Small tables with named rows and columns. After each table, cells are looked up by row and column.

Bunasud.tsv
	Dat	Kekis	Zilurom
Fivefo	177	211	181
Patobif	131	149	224
Satapo	234	245	228
Lilane	122	186	23
Sabuben	154	130	187

Dat of Fivefo: 177
Zilurom of Patobif: 224
Dat of Lilane: 122
Kekis of Sabuben: 130
Kekis of Lilane: 186
Kekis of Satapo: 245
Dat of Sabuben: 154
Kekis of Fivefo: 211
Zilurom of Satapo: 228
Zilurom of Sabuben: 187
Zilurom of Fivefo: 181

Pavave
fields: Tiv, Goga, Zafut, Fepuf
Mal: [0.42, 0.65, 0.41, 0.68]
Piz: [0.82, 0.30, 0.58, 0.21]
Zade: [0.43, 0.30, 0.49, 0.25]
Dad: [0.96, 0.42, 0.57, 0.34]
Giz: [0.62, 0.76, 0.28, 0.49]
Fon: [0.66, 0.09, 0.59, 0.41]
Livikur: [0.29, 0.60, 0.43, 0.62]
Kibekol: [0.43, 0.56, 0.50, 0.62]
Kip: [0.70, 0.78, 0.40, 0.31]
Nak: [0.57, 0.56, 0.33, 0.49]
Fafemi: [0.72, 0.74, 0.32, 0.53]
Lig: [0.46, 0.17, 0.56, 0.49]
Rab: [0.40, 0.58, 0.52, 0.32]
Verokup: [0.29, 0.89, 0.27, 0.28]

Piz, Tiv -> 0.82
Dad, Zafut -> 0.57
Kibekol, Zafut -> 0.50
Nak, Goga -> 0.56
Livikur, Zafut -> 0.43
Kibekol, Fepuf -> 0.62
Fon, Fepuf -> 0.41
Verokup, Zafut -> 0.27
Dad, Fepuf -> 0.34
Kip, Goga -> 0.78
Nak, Fepuf -> 0.49

Sem:
,Kar,Dekelu,Nalutid,Kaniloz,Reti,Seno,Susago,Fov,Kova,Lubiri
Bup,-0.1,0.0,-0.3,-0.1,-0.1,0.7,-0.1,-0.4,-0.1,-0.1
Zabiko,-0.1,0.0,-0.3,-0.1,-0.3,0.2,-0.1,-0.4,-0.4,-0.1
Zopir,-0.1,0.0,-0.4,-0.1,0.1,0.2,-0.1,-0.4,-0.1,-0.1
Rizuvim,-0.1,0.0,-0.3,-0.1,0.4,0.0,-0.1,-0.1,-0.1,-0.1
Torido,-0.1,0.0,-0.3,-0.1,0.1,0.2,-0.1,-0.4,-0.1,-0.1
Lik,-0.1,0.2,-0.3,0.0,0.1,0.0,-0.1,-0.4,-0.1,-0.1
Putumo,-0.2,0.0,-0.3,-0.1,0.1,0.2,-0.1,-0.4,-0.1,-0.1
Mak,-0.1,0.0,-0.3,-0.1,0.1,-0.1,-0.1,0.1,-0.1,-0.1
Lopezor,-0.4,0.0,-0.3,-0.5,0.1,0.3,-0.1,-0.4,-0.2,-0.3
Mufep,-0.3,0.0,-0.3,-0.1,0.1,0.2,-0.1,-0.1,-0.1,-0.6

Kar of Mufep is -0.3
Kaniloz of Torido is -0.1
Seno of Putumo is 0.2
Fov of Torido is -0.4
Fov of Mufep is -0.1
Kova of Putumo is -0.1
Kova of Rizuvim is -0.1
Reti of Lopezor is 0.1
Fov of Zopir is -0.4
Nalutid of Rizuvim is -0.3
Nalutid of Bup is -0.3
Kaniloz of Zabiko is -0.1
Fov of Lopezor is -0.4
Dekelu of Mak is 0.0

Table Livake
columns: Kan, Bikolal, Fabide, Zazufik
Kurid: [241, 102, 244, 125]
Zolisi: [126, 130, 154, 197]
Zekis: [124, 61, 184, 79]
Ziva: [108, 213, 200, 175]
Galaded: [65, 113, 95, 193]
Vugepos: [123, 128, 60, 180]
Lin: [107, 59, 81, 188]
Pil: [132, 116, 105, 195]
Danimi: [131, 98, 215, 39]
Sevifo: [188, 172, 79, 10]
Vufupep: [203, 164, 182, 133]

Bikolal of Kurid = 102
Fabide of Pil = 105
Kan of Pil = 132
Fabide of Zekis = 184
Kan of Lin = 107
Fabide of Ziva = 200
Kan of Sevifo = 188
Kan of Galaded = 65
Bikolal of Zekis = 61
Fabide of Kurid = 244
Kan of Vufupep = 203
Kan of Zekis = 124
Zazufik of Zekis = 79
Zazufik of Danimi = 39
Bikolal of Zolisi = 130
Row with the largest Bikolal: Ziva

Begig
|  | Zukefe | Tigunuv | Zuli | Faf | Rinuviv | Dud | Niluter |
|---|---|---|---|---|---|---|---|
| Kom | 132 | 193 | 149 | 133 | 129 | 107 | 132 |
| Dazo | 68 | 81 | 127 | 141 | 140 | 156 | 126 |
| Silate | 122 | 156 | 155 | 112 | 159 | 126 | 128 |
| Lol | 95 | 105 | 209 | 107 | 154 | 79 | 128 |
| Pimu | 109 | 172 | 84 | 175 | 90 | 77 | 125 |
| Nel | 142 | 156 | 166 | 125 | 99 | 57 | 129 |

Silate, Niluter -> 128
Silate, Zuli -> 155
Silate, Rinuviv -> 159
Nel, Dud -> 57
Silate, Faf -> 112
Kom, Zukefe -> 132

Meni
fields: Bam, Putigev, Sobizoz, Bol, Baval, Tob, Mesimal
Bal: [102, 119, 28, 162, 84, 115, 110]
Pavuv: [154, 141, 123, 189, 158, 115, 136]
Mep: [128, 61, 155, 104, 123, 140, 159]
Rer: [137, 158, 169, 68, 178, 124, 45]
Fere: [85, 133, 130, 179, 76, 110, 150]
Rud: [124, 131, 110, 191, 140, 115, 104]
Paset: [179, 106, 84, 161, 133, 177, 69]
Kupe: [178, 201, 102, 30, 157, 140, 31]
Domidoz: [149, 140, 125, 173, 159, 118, 137]
Nutum: [151, 150, 121, 187, 156, 116, 151]
Rig: [108, 117, 187, 96, 102, 146, 96]
Doz: [126, 154, 112, 216, 136, 121, 109]
Guvi: [128, 38, 178, 104, 117, 139, 151]
Lev: [137, 125, 43, 140, 110, 94, 153]

Rig, Sobizoz -> 187
Paset, Mesimal -> 69
Lev, Mesimal -> 153
Domidoz, Putigev -> 140
Paset, Tob -> 177
Mep, Baval -> 123
Which row has the largest Bam? Paset

Duf
         Kiga  Vab
Roluvun    77  170
Kad       151  155
Merag     141  157
Kuv       142  159
Kom        19  167
Zafipat    60  140
Sida      109  194

Kom, Vab -> 167
Kuv, Vab -> 159
Sida, Vab -> 194
Kad, Vab -> 155
Merag, Kiga -> 141
Roluvun, Vab -> 170
Kad, Kiga -> 151
Sida, Kiga -> 109
Zafipat, Vab -> 140
Kuv, Kiga -> 142
Roluvun, Kiga -> 77
Merag, Vab -> 157
Which row has the largest Kiga? Kad

Pab:
         Sebapob  Robob  Rofal  Fugeraf  Vusod  Keroru  Dudag
Mil          103    103    116       93    165     107     85
Sef          192    100    201      109    216      92    182
Daposog      127    151    170      140    242     138    119
Posod        136     61     77       65    151      58    144

Posod, Sebapob -> 136
Posod, Fugeraf -> 65
Posod, Robob -> 61
Sef, Robob -> 100
Mil, Robob -> 103
Posod, Rofal -> 77
Mil, Sebapob -> 103
Daposog, Rofal -> 170

Megizuf =
|  | Lib | Rito |
|---|---|---|
| Zizeva | 46.039 | -18.283 |
| Bev | 41.475 | -19.918 |
| Mogud | -55.926 | -2.686 |
| Kedigez | -59.769 | -2.443 |
| Kipul | -39.465 | -2.443 |
| Zona | -57.920 | -0.501 |
| Kop | 20.963 | -18.146 |
| Vak | -60.520 | -2.080 |
| Ran | -56.459 | -2.451 |
| Memi | 67.446 | -1.253 |

What is the Lib of Vak in Megizuf?
-60.520
What is the Rito of Kedigez in Megizuf?
-2.443
What is the Rito of Kipul in Megizuf?
-2.443
What is the Lib of Kipul in Megizuf?
-39.465
What is the Lib of Kop in Megizuf?
20.963
What is the Lib of Mogud in Megizuf?
-55.926
What is the Lib of Kedigez in Megizuf?
-59.769
What is the Rito of Vak in Megizuf?
-2.080
What is the Lib of Ran in Megizuf?
-56.459
What is the Lib of Zona in Megizuf?
-57.920
What is the Rito of Memi in Megizuf?
-1.253
What is the Rito of Kop in Megizuf?
-18.146
What is the Lib of Bev in Megizuf?
41.475
What is the Lib of Zizeva in Megizuf?
46.039
What is the Rito of Bev in Megizuf?
-19.918
What is the Lib of Memi in Megizuf?
67.446

